The rows of a group are copies of one hidden pattern, each with its numbers shuffled.
The rows in order, each followed by its group:
tensor([ -3, -11,  -9, -12, -20, -12, -20,  -5, -31,  12,  26,  -5,  -6, -12,   1, -19, -24, -23,   6, -15,   8,   7,
        -10,  10,  30,   2,  -5,  -7, -17,  84,  -8,  15,  86, -15,  -9,  27,   1, -11,  12]) j636
tensor([ 28, -13,  -2, -10, -18,  -5,  -9,  24, -29,   3,  -9,  -9,  10,  74, -19,   9, -31,   0, -17, -17,  -7,   8,
         88, -13,  24, -13,  19, -19,  10, -14, -27, -10, -10, -10, -12, -16,  -2,   7,   4]) j636
tensor([  3,  45,  19, -15, -46,  15,   3, -19,  -5, -15,  22,  19, -16,  15,  15, -32,  -2, -44,   6,  15, -25,  25,
        -34,  23,  -7, -29,  30,  15,  27,   9, -34,  23,   8,  22, -24, -30,  33,  -1, -31]) j92
tensor([-10,  95,   3,  -6,  26, -34,  19, -11,   0,  32, -21, -47,   1, -12, -24,  29,  -2,  -8,   1,  -8, -13,  -5,
         16,   6,  -6, -10,  -4, -15,  -7, -19,  21,  -9, -37,  -9,  -5,  29,   0,  44,  -5]) j893
tensor([-10, -10,  37,  47,  25, -11,   1,  -8,  -8, -21, -10,   2, -11, -36, -12, -14,  92, -29,  -7,  25, -10, -17,
         41,  22,  14,  -4,   2,   1, -45, -23,  -1,  -3,   2, -12,  -3,  13, -20, -13,   5]) j893
tensor([-54,  26,  -9,  18, -63,  20,  -3, -43,  19,   1,  13,  15,  18, -10, -11,  22,  -8,  26,  18,  23,  23, -17,
          0,  29, -49, -28,   2,  21, -23,  18, -24,  14, -23,  16, -23,   3,  -4,  10,  22]) j441
tensor([-36, -16, -15, -14, -30,  26,  -5,   3, -29,  83, -10,  10,  16, -16,  -8,   7,  76, -12, -11,  -4, -16,  13,
         -4,  14, -11, -10,  -4, -13,  12,  -9,   8, -16,  -1,  21, -12,  -8,  20, -14, -21]) j636
tensor([ 26, -45,  24, -32,  32, -31,  -2, -16,  44, -44,  25,  -8,  14,  20, -32,   2,  15,   4,  26,  29, -28, -15,
        -28,   8, -28, -26,  18,   3,  13,  25,   6,  43,  16, -11,  22, -11, -26,   6, -26]) j92
tensor([  2,   9, -49,  35, -39,  18,  -7,  11, -61,   1,  -1, -17,  41,   2,   1,  16,  15,  24,  -3, -17,  23,  -7,
          9,  14,  17, -17, -11,   7,  13,  12, -33,   2,   7, -52,  44, -34,  -5,  -4,  17]) j487
tensor([ 32,  15,   6,  -9, -16, -11,  -1,  -1,  -7,  -8,  28, -11, -13, -13, -36,  -2,   1,   0,  -2, -21, -13,  -5,
         21,  22,   0,  -8,   8, -32,  -2, -28,  28,  93, -12, -10,  -6,  36, -16, -47,  46]) j893
tensor([ 15,  19, -27, -64, -10,   3,  25,  26,  -3,  13,  23,  17,  23,  22, -47, -48,  18,   0,   7,  -4, -22,  -9,
         19,   8,  -3,  23, -22, -26, -51,  25,  -1,  24,  32,  -2,  10,  15, -17, -18,  16]) j441
tensor([-10, -38,   2, -12,   8,  -9,  -2, -28, -14,  16,   3, -12, -42,  -4,  -8,  95, -25,  25,  -3,  -6, -35, -14,
        -10,  -2, -19,  28,  -4,   0,  35,  15, -10,  15,  -1,  -3,   4, -14,  39,  29, -12]) j893
tensor([ 17, -52, -59,  16,  19,  17,  22,  -6,  22,  -2,  23,  16,   7,   9,  23,  24,   2, -18, -22,  -5,  25,  -2,
          4,  18,  20,  13,   3, -25, -59, -24,  -7,  21,  -5, -46,  15, -28, -15,  15,  27]) j441
tensor([ -3,  11,  16, -33, -26,   8, -24,   7,  25,  42,  23,   3,  24,  25,   4,   3,  18, -29,  18,  26,  28, -15,
        -28, -19,  -9,  23,  17, -45,  27,  22, -46,  36, -28,   1,  -6, -32,  11, -26, -29]) j92
tensor([ 87,  14, -14, -15,   0, -28, -15,  -6,   1,  -3,  10,  29,   3, -16, -10, -13, -17,  11,  82,  11,  -9,  31,
         -5,  10,  27, -15,  -5, -11, -21,  -9,   9,  -9,  -7, -14,   3, -30, -29, -14,  -6]) j636
tensor([ -5,  21,  16,  -3,  20,  -7,  15,  31,   5,  -4, -13,  21,  15,   3, -24,  21,  -1,   0, -24, -21, -47,   6,
         16, -26,  24, -51,  16, -18,  17,  28,  23,  19, -26,  -9,  18, -44, -59,  22,  22]) j441
tensor([ -9, -14, -11,  28, -16, -26,  29,  -4, -12,   9,  -1,  11, -15,   8, -34, -15,  -1, -27,   2, -10,  27, -18,
        -13,   5,  -9,  -9,  12, -11, -19,  86,  -5,  -6, -16,  -6, -13,  10, -16,   9,  77]) j636
tensor([ 22, -32,  -7,  14,  11, -25,  30,  39, -21,  26, -26,  16, -26,  25,   3,   0, -28,  11, -33,  10,  23, -16,
        -48,   4,  48, -47,  24,  27,  16, -17,  -7,   1,   3,   4, -29, -14, -31,  20,  22]) j92
tensor([-12, -25, -19, -13, -27,  -6, -20,  16, -12,  -6,   0,  12,  79,  25,   2,  -8,  -4,  28, -12,  -4,  22, -20,
         10,  13,  -1,  28,  -7, -14,  88, -19,   9,  -5, -15, -17,  -8,  -8, -25,   1, -12]) j636
tensor([-35,  -4, -11,  82, -26, -17, -12,   5,   7, -10,  -5,  26, -13, -17,  -8,  13, -21, -10,  -2, -14,  22, -13,
        -14,  13, -25, -14,   0,  12,  80,  15,  -7,  -6,  11,   0,  30, -10, -18, -14,  -7]) j636
tensor([ -6,   0,  39,   7,  20,  -2, -19,  21, -15,  17, -13,  12,  16,   7,   9, -15, -34,  -3, -51, -49,   5,  16,
        -41,  13,  -1,  10,  18,  16,   3,  -2,  -7,  41, -63, -37,   6,  44,   9,  23,   3]) j487
tensor([ 15,   2, -48,  14,   1,  21, -27,  29,  20,   8, -19, -24,  11,  -1,  19, -16,  -4,  21,  -9, -50, -63,   0,
         22, -13,  27,   5, -14,  20,  26, -57, -27,  14, -26,  12,  27,  20,  17,  22,  17]) j441
tensor([ 88, -11, -17,  10, -22, -21,  29, -12,  -6,  -3,  -9,  -4,   3,  11,   3,  29, -15, -27, -17,  -6,   1,   7,
        -16,  13, -13, -13,  -3, -11, -31,  24,   5,   9,  -8,  11, -13, -25, -10,  81, -10]) j636
tensor([-13,  14, -11,  -4,  23,  89,  -6, -21, -26,  -1, -11,  28,  34,  -7, -10, -13, -14, -20,  39,   3,  -3,  -9,
          2,  19, -37,  27,   3,  -7,  -1, -40,  -9,  29, -30,   5,  -9, -10,   1, -14,  -5]) j893
tensor([ -4,   1,  -3,   9, -12,  -7,  15,  32,  -8, -26, -12, -14, -15, -29,  11, -28,  -4,  27,  84,  12, -10,  -5,
        -19,  24, -11, -10, -15, -11,  81,  -1,  10, -14,   3,  -8, -18,  -7,   6,   8, -16]) j636
tensor([ 27,  10,  37,   1, -10, -14, -10,  -7, -32,   0,  -9,  -4, -23,  90, -10,  -1, -41,  32,  -6, -24,  17,  -1,
          4,  -7, -10,  40, -11,  19,   0, -34,  23, -14, -11, -15,  -4,   7,  20,   0,  -9]) j893
tensor([ -3, -31,   8,   8,  21,  10,   1,   7, -40,  21,  -9,  20,   1,   4,   2,  11,  20,  -4,  -3,  11,  29, -65,
        -19,  -7,  15,  19, -15, -54, -42,  45,  12,  -4,  -5,  34, -12,  14,   9, -51,  37]) j487
tensor([ 23, -26,  25, -42,  47, -24, -44, -12,  21,  13,  30,   7, -31,  24, -16, -25,   3,  35,  10, -31,  17,  12,
          5, -32, -22,  -4,  27,   8,  22,   7, -32,  12, -35,  -6,  18, -15,  -6,  16,  22]) j92
tensor([ 15,  -6, -50,   0, -13,  14,  19,   2, -47,  22,  24, -21,  23,  17,  -3,  24,  23, -61,   8,  -3, -22, -14,
          6, -50,  24,  16, -25,  14,  -5,  -7,  28,  20,  27,  29,  15, -23, -17,  15,   3]) j441
tensor([ -3, -37,   3, -49,  38,   6,   5, -27, -16,   3,  16,  11,   7,  23, -36,  -8,  28,  25, -23,  41, -27,  18,
         23,  16, -13, -24, -45,  19,  22,  32,  12, -26,  -3,  24,  22, -18, -30, -32,  32]) j92
tensor([ -2,   3,   9,  27, -15,  80,  -8,  16, -10,  13, -10, -28, -15, -10, -28,  -8, -10,  13, -13,   2, -17, -13,
         -9, -17,  24, -16,  -6, -22,   9, -12, -12, -33, -10,   4,  32,  84,   2,  14, -18]) j636
tensor([  8,  42,  -2,   0,   6,   0,   8,  20,   7, -36, -38,  -7,  10,  14, -12,  44,  10,  16,   6, -31,  34,  14,
          9,  14,   0,  -3, -14, -69,  -1, -14, -51,  16,  23,  -6, -48,  20, -13,  21,   5]) j487
tensor([ 16,   7,  -1,   1, -22,   3, -14,  -5,  -9,   6,  94,  15, -13,  35, -13, -33, -14, -36,   0,  25, -17, -44,
         -2,  -3, -12,   5,  24,  -3, -11,  -7, -10, -13, -23,  41,  34,  -7,  24,  -9,  -9]) j893
tensor([-15,  11, -14, -15, -17,  -7, -12, -12,  27,  10, -17,  -3, -31,  29, -10,  13, -10,   2,  -7,   0, -21, -18,
        -17, -19,  81,  26,  -7,  12,  -5, -28,  82,  -6,  13, -25,  12,  -6,   5,  -8, -10]) j636
tensor([ -3, -30,  -8,  -2,  -1,  25,   2,   1,  -9,  14,   8, -36,  -9,  -3,  23,  91, -11,  23,  17,  -8,  37,  -8,
         -9, -39, -10,  -9,  -8, -24, -13,  44, -23,  -5,  37,   5, -10,  -9, -11,   7,  -3]) j893
tensor([-23,  19, -19,  -6, -25,  23,  21,   0,  -2,   4,  16, -13,  10,  17,  17,  16,  25,  22,  34, -19, -26,  20,
         22,  -6,   2,  15,   4,   2, -30, -50,  18, -12, -63,  23, -53, -44,  20,  17,  23]) j441
tensor([ 20,  40,   2,  14,  21,   8,  18,   6,  21,  11,  47,  10,  11, -46,   0,  40, -35, -14, -51,  11,  -2, -36,
        -16,   2,   1,  10, -65,  -2, -54,  -4,  20,   6,  -4, -14,   0,  -6,   9,  16,  -9]) j487
tensor([  3, -13,  -3,  -9,  24,  -9,   0,  13,  -5, -14,  -9,   4, -11, -11, -33, -13,  45,  91, -38,  16,  -4,  22,
          3,  -8,  35,  26, -13,  36, -46, -12, -15,   1, -28, -10,  -2,  -4,  -8, -22, -12]) j893
tensor([-22, -46, -10,  -3, -34,  -5,  -5,  34,  -2, -25,  -9, -15,   3, -15, -11,  -8,  -9,   1,  21,  -1, -12,  -8,
         -5,  46,  32,  95,  -3, -13, -11, -31,   3,  22,   4,  28, -13,  14, -16,   5,  19]) j893
tensor([  8,   5, -26,  11,   0, -17, -13,   2, -11,   7,  -6,  -9,  17,  27, -10,  -2, -26,  13,   9, -18, -16,  -3,
         27,  22, -16, -15, -15,  -7, -10, -31, -20,  -7, -10,  -6,  12,  83, -10,  -8,  84]) j636
tensor([-46,  10,  -8,  16,  18,  48,  -6,  15, -13,   6,  -9,  14, -34, -16,   1,   3,  16,  39,  35,   9,   7,  15,
         18,  10, -38, -35, -18,  -2,   3,  22, -11,  -7,   5, -48,  17,  24, -67,  24,   4]) j487
tensor([ -9,  -7,  90, -14,  -6,  -6,  -4, -10, -13,  46,  23,  -3, -10,   2, -12, -10,  18,  -2,  16, -22, -10,   1,
        -18,  21,   8,   2,  -2,  26,   2, -10, -33,  32,   0, -13, -43, -28,  -4,  35, -25]) j893
tensor([ 22,  16,  24, -53,  14,  24,  23,   9, -10,  16,  16,   6, -48,  27, -15,  18, -49, -26, -57,  23,  -6,  15,
         13,  -2, -25,  25,  10,  23,  -3, -28, -26,  25,   5,  -2,   4,  18,  -9,  -6, -18]) j441
tensor([ 22,  22, -24, -28,  17,   3,  25,  17,  21,  16,  15, -23,   1,  24, -10,  26, -56,  10,  17,  -7, -20,  18,
         23, -62,  -2,  23, -48,  -8,  24, -25,  -2, -47,  21,  -2, -12,  26,  19,   6, -25]) j441
tensor([-19,  13,  12,  45,   5,  22,  -1,   6, -47, -16, -32, -33,  21,  -5,  25,  20,  12, -25,  22, -31,   0, -35,
          5,  25, -48, -31,  40,  20, -15,   7,  14,  -2, -36,  33,  24, -19,  15, -26,  29]) j92
tensor([  4,  14, -47,  13,  18,  12,   7,  -3, -30, -65,  39, -34,  18,  12,   5,  22,  11,  23,  47,  10,  17,   2,
         12,  10, -17,  -3,  39, -16,  -2,  -5, -54,   0, -17,   2, -13,   2,   6, -40,  -4]) j487
tensor([ -7,  50,  22,  24, -17,  20,  15,   4,  24, -28,  27, -33,  13, -50,   4,  15, -33,  -3, -16,  33,  26, -13,
          5,  33, -30,   9, -46,   1,  -3, -33,  10,  26, -24, -32,  23, -17, -35,  17,  17]) j92
tensor([ 13, -36, -53,  13,  -1,   9,  46, -11,   2,  -9,   3, -61,  19,  20,  43, -19,   3, -50, -18,  10, -40,   9,
        -38,  21,  17,  40,  -5, -11,  14,  17,   2,  -2,  12,   2,  -1,  16,   8,   7,  -6]) j487
tensor([ -4,  10,   2,   8, -18,  43,  11, -11, -38,  10,  18,  11, -61,   4, -50,  -4,  22, -33,   4,  17,   8,  14,
         21, -19, -11,   5,  19,   6, -31,  -4,  35, -48,  -8, -14,  45,   2,   0,   0,  17]) j487
